Each path below is one point turned by a fixed rotation once a step. After each direction that follows a path, write how fast that rotation turns it, in degrees each step (0 if it stays still).
Each turn is a multiple of 5 degrees from 10 to 175, or 0.
Each row of a path follows its step; steps can be skipped.
Path 1:
step 0: 9.0 -10.0 16.4 4.3 -11.6 -60.5 6.0 -15.7 2.9 -32.0 -14.5 0.0 -12.0 8.3
 -2.7 7.2 -0.3 3.6 19.7 7.0 -28.6 -33.6 -1.0 6.7 -13.5 -2.2 -2.2 -7.7
 21.3 10.8 -8.3 1.4 14.9 26.6 -1.2 -25.4 13.2 11.0 4.5 -20.3 6.4 17.2
 -31.5 -19.5 -13.3 -7.8 0.4 -34.9 -10.0 -14.0 -17.8 10.1 -14.4 51.9
 -10.9 -12.5
step 3: 17.9 4.9 6.9 -1.4 12.4 -4.5 -8.7 -15.7 -10.0 -8.9 -18.9 -3.2 20.9 -17.9
 -6.6 -26.1 6.3 -22.6 -8.1 -15.9 13.5 -3.9 -8.3 -7.2 -15.0 35.2 18.8
 -29.3 20.5 8.3 12.0 -16.5 38.9 19.2 -55.4 -5.4 5.7 -3.1 -2.7 -28.2 3.5
 2.3 -21.9 -10.0 21.6 3.8 -15.6 0.4 -11.2 -23.9 28.6 3.5 -18.3 18.3 25.0
 -31.9
step 5: 15.6 -1.4 -25.4 9.7 -47.5 7.3 -11.4 -16.0 1.9 3.0 2.0 -35.3 -20.8 -7.5
 -15.6 32.7 11.9 16.0 0.4 19.9 -12.5 -18.2 -34.3 -25.3 23.0 -12.4 0.8
 -29.8 21.9 16.0 -9.1 -3.2 3.7 -9.9 -6.5 3.2 -18.6 15.8 0.2 -2.4 -1.5
 15.2 -8.2 -6.4 -16.9 -11.7 -8.2 7.2 -20.7 -16.6 -45.7 18.1 -17.1 36.2
 -11.4 -5.6
step 11: 13.0 -18.9 17.5 17.2 -1.0 -10.3 -25.5 6.0 -39.5 -21.9 10.2 -14.4 -14.3
 33.1 -20.2 -14.3 26.7 -35.6 -19.7 -1.1 -14.3 17.3 -37.4 3.9 -10.6 0.4
 14.6 -17.6 13.8 1.0 1.6 -0.5 26.3 19.5 -11.6 -11.6 -2.0 -12.2 10.0 4.8
 16.3 42.3 3.8 22.3 5.2 0.3 -5.2 -12.1 -32.1 -18.6 -15.9 31.7 -18.5 -8.5
 -2.0 1.8
step 12: 7.9 5.8 -26.3 -0.8 11.6 -2.7 -1.2 9.4 -26.4 -24.3 -3.5 1.4 3.8 2.7 -11.8
 -28.7 -13.8 -18.9 -22.4 -26.8 -31.4 15.9 40.0 26.7 -18.6 -17.8 19.5 9.7
 9.3 -8.5 10.2 29.6 -12.2 -3.2 -38.0 -10.1 7.0 -16.7 -21.3 -15.7 -1.7
 35.6 -15.9 1.2 20.2 -5.1 -34.6 13.6 1.6 -1.8 -17.7 13.0 -15.9 26.4 -3.0
 16.6
step 14: 22.4 22.7 19.2 7.3 -33.8 -32.4 -15.5 -8.8 38.0 -5.4 -10.2 1.0 -17.7 6.4
 -19.7 4.2 14.0 -26.4 2.2 -7.3 2.3 1.1 -39.5 18.3 19.3 -3.9 13.2 7.4
 -8.5 -31.0 6.7 -2.8 37.0 10.3 -21.0 28.9 -2.9 15.3 -11.5 13.8 -17.8 8.5
 -1.4 -18.8 31.3 -7.8 -9.0 -26.9 -27.6 -10.5 -13.5 -12.5 -1.9 20.3 23.5
 1.9
step 15: 38.5 22.3 -6.6 15.1 -32.4 6.2 6.3 5.8 7.1 -6.1 -24.9 -24.3 45.2 -19.7
 -27.2 -2.2 1.2 -26.1 -17.9 0.1 7.3 -10.2 -26.8 4.1 -6.6 11.6 -9.9 0.3
 5.2 -11.1 -3.2 29.9 -2.2 7.0 5.4 18.2 -8.1 -11.6 -9.3 0.7 -15.8 27.4
 -41.7 22.1 17.8 -33.6 -9.9 3.1 -2.9 -12.1 -20.5 26.6 3.8 -14.3 -12.7
 17.2
step 16: 25.5 -6.5 -6.9 4.3 9.4 -16.0 7.5 0.8 6.7 -27.7 -24.3 8.5 16.6 -1.7 -19.3
 -29.3 -7.0 7.4 1.8 11.9 -29.4 -11.9 -30.7 8.7 -24.6 32.5 -7.2 -19.6
 13.6 1.1 -18.3 9.1 15.0 5.3 -24.1 -40.6 -6.3 2.2 13.8 -24.5 14.1 10.0
 -24.0 -16.6 -29.0 14.8 1.7 19.5 -8.6 -26.3 -23.1 45.2 -1.5 12.3 -1.7
 -0.2
step 21: 17.6 -15.6 -31.7 30.6 -23.4 -6.6 2.9 -15.1 -11.7 -3.0 -12.2 -38.3 7.1
 -7.4 -11.6 -12.0 13.7 -0.9 -8.7 22.9 -27.2 12.6 -0.8 -9.8 -12.2 -5.2
 16.3 -29.9 27.1 35.6 4.7 19.1 -6.3 -11.1 -3.1 -4.8 30.9 15.0 -6.5 -2.1
 -1.5 20.4 -13.4 -2.6 -28.0 -0.2 -22.2 29.2 -41.5 -12.9 0.5 1.4 18.9
 22.3 -17.5 -20.1
Speeds:
-2.5 -1.5 -2.1 2.6 10.6 1.6 5.0 -10.0 2.1 -2.8 -7.7 -6.8 -3.6 0.9 -10.5
 7.6 -6.7 3.5 0.5 0.5 5.9 -12.8 -12.5 2.1 1.1 6.0 -6.6 1.3 -0.1 -1.3 1.3
 -2.8 -4.2 -3.6 3.3 8.2 9.7 2.5 4.0 -1.3 0.7 10.6 -2.5 5.1 1.1 -7.3 3.9
 -1.4 -3.6 1.9 -0.5 -8.8 0.2 3.4 5.9 3.2
70
0.2 -2.0 -5.0 -4.1 6.2 -5.1 -5.2 -2.9 -13.7 10.5 -2.4 -5.2 -3.7 4.3 7.5
 1.7 -0.7 5.4 -4.4 4.7 -2.5 -1.0 -1.8 3.0 0.8 4.5 -5.8 2.3 13.4 2.0
 -10.6 0.0 6.0 -0.7 -1.9 -5.0 -3.2 1.4 0.8 6.3 0.2 1.5 7.0 -0.5 -1.1
 -11.0 0.0 3.7 9.2 -3.7 -5.5 9.6 -7.7 -2.4 5.2 5.8
60
-4.6 -1.1 3.0 -2.2 -5.2 1.5 0.2 -6.7 -2.7 -0.2 1.8 4.1 0.0 -7.9 -1.4
 -1.3 -4.9 0.2 4.3 3.0 12.3 -4.5 4.9 4.1 7.9 9.9 -7.9 -12.7 4.1 -0.5
 -5.9 0.1 2.9 -6.1 1.3 -1.7 -6.8 5.0 -7.6 -6.6 -3.9 -8.2 -3.5 2.4 3.7
 -1.1 2.4 12.8 -8.3 -1.8 -3.0 3.9 3.9 2.9 -0.8 -11.4
25
1.8 1.7 -4.6 -10.0 3.6 -9.0 -1.0 4.7 1.0 -5.7 -0.9 8.8 6.7 9.8 -6.0 4.7
 -0.3 -1.4 -0.3 4.8 -4.8 2.8 -5.9 -3.4 6.9 1.7 -7.7 7.9 -2.2 3.7 -0.3
 6.2 -2.0 -2.8 -6.1 3.2 -3.6 5.7 -15.2 -1.8 -1.0 3.1 -6.9 3.5 -3.4 -0.6
 -0.4 -5.2 5.0 -2.7 3.0 -1.4 -4.5 -7.2 1.8 -14.6
25
0.8 0.8 5.7 10.2 6.7 -0.7 -5.2 12.6 -3.8 -5.8 -6.0 -6.0 -0.1 -15.2 11.3
 0.5 6.0 -3.2 1.9 1.5 1.6 -1.4 2.5 4.4 4.0 -3.6 -1.8 3.9 8.1 1.9 3.7 5.5
 -5.7 0.0 1.7 4.5 4.0 5.0 2.2 -7.8 -8.0 2.6 0.1 6.0 1.2 -5.6 -7.0 -5.3
 5.1 -4.6 4.5 1.8 0.2 6.8 0.1 -9.0
120
5.7 -9.4 3.0 -1.4 -4.5 -3.7 10.1 -0.6 -6.0 4.6 -0.4 -0.5 7.4 0.4 0.3 2.4
 3.5 -0.8 4.9 -2.0 -12.4 -1.8 -1.7 10.3 1.9 14.9 3.8 8.6 -1.8 -9.0 -7.0
 3.5 -4.7 -4.6 -2.0 -1.8 -5.1 -0.3 12.3 -1.9 -7.2 -3.7 -2.0 -4.3 4.8
 -2.4 -3.3 -5.1 -6.4 1.3 1.5 -6.0 1.1 -2.2 -5.7 -2.6
20
